In the data rows, 500 means zero.
Some points, one per row:
np.array([486., 540., 604., 787., 635., 479., 541., 262.])
np.array([672., 632., 718., 802., 410., 505., 528., 496.])
np.array([385., 346., 309., 288., 394., 526., 467., 619.])
np.array([453., 295., 334., 318., 603., 385., 310., 545.])
np.array([282., 524., 489., 319., 362., 680., 473., 558.])
np.array([696., 615., 673., 465., 614., 530., 476., 400.])
np.array([634., 764., 660., 506., 549., 492., 410., 567.])
np.array([793., 438., 292., 534., 561., 432., 537., 542.])
np.array([397., 351., 315., 281., 383., 520., 475., 603.])
np.array([794., 415., 481., 630., 431., 390., 617., 629.])
np.array([390., 357., 308., 283., 398., 514., 467., 614.])
np.array([796., 562., 515., 771., 553., 414., 543., 502.])
np.array([771., 383., 319., 704., 398., 397., 570., 616.])
np.array([362., 344., 324., 347., 508., 453., 535., 663.])
np.array([870., 409., 434., 552., 405., 517., 542., 576.])
np.array([517., 568., 589., 372., 551., 637., 636., 474.])
np.array([346., 570., 462., 359., 646., 480., 510., 401.])
Then 13 other points, each followed by its number:
np.array([323., 486., 545., 324., 426., 645., 586., 500.]) 0
np.array([776., 378., 320., 707., 402., 393., 564., 609.]) 1
np.array([360., 504., 480., 266., 450., 570., 549., 485.]) 2
np.array([587., 365., 784., 763., 576., 391., 531., 552.]) 3
np.array([254., 610., 639., 432., 408., 525., 445., 351.]) 4
np.array([310., 585., 765., 532., 438., 582., 556., 448.]) 5
np.array([800., 616., 412., 730., 417., 405., 525., 534.]) 6
np.array([685., 573., 717., 826., 420., 573., 464., 366.]) 7
np.array([382., 643., 500., 330., 485., 550., 556., 437.]) 8
np.array([374., 641., 491., 326., 492., 540., 546., 435.]) 9
np.array([818., 369., 391., 675., 332., 459., 566., 595.]) 10
np.array([308., 648., 759., 573., 552., 673., 334., 532.]) 11
np.array([383., 657., 432., 349., 557., 401., 252., 453.]) 12
Which of these numbered points is nearest to each point below, ignoring the direction in which the first points spread most? Its number follows each.
np.array([203., 551., 601., 581., 564., 681., 172., 479.]) > 11
np.array([819., 367., 394., 683., 342., 436., 561., 587.]) > 10
np.array([671., 367., 470., 602., 498., 299., 644., 642.]) > 1
np.array([310., 553., 558., 328., 624., 461., 414., 427.]) > 9
np.array([661., 533., 682., 885., 455., 506., 520., 390.]) > 7
np.array([579., 321., 412., 380., 637., 461., 602., 601.]) > 1
np.array([596., 680., 628., 444., 640., 606., 500., 442.]) > 9
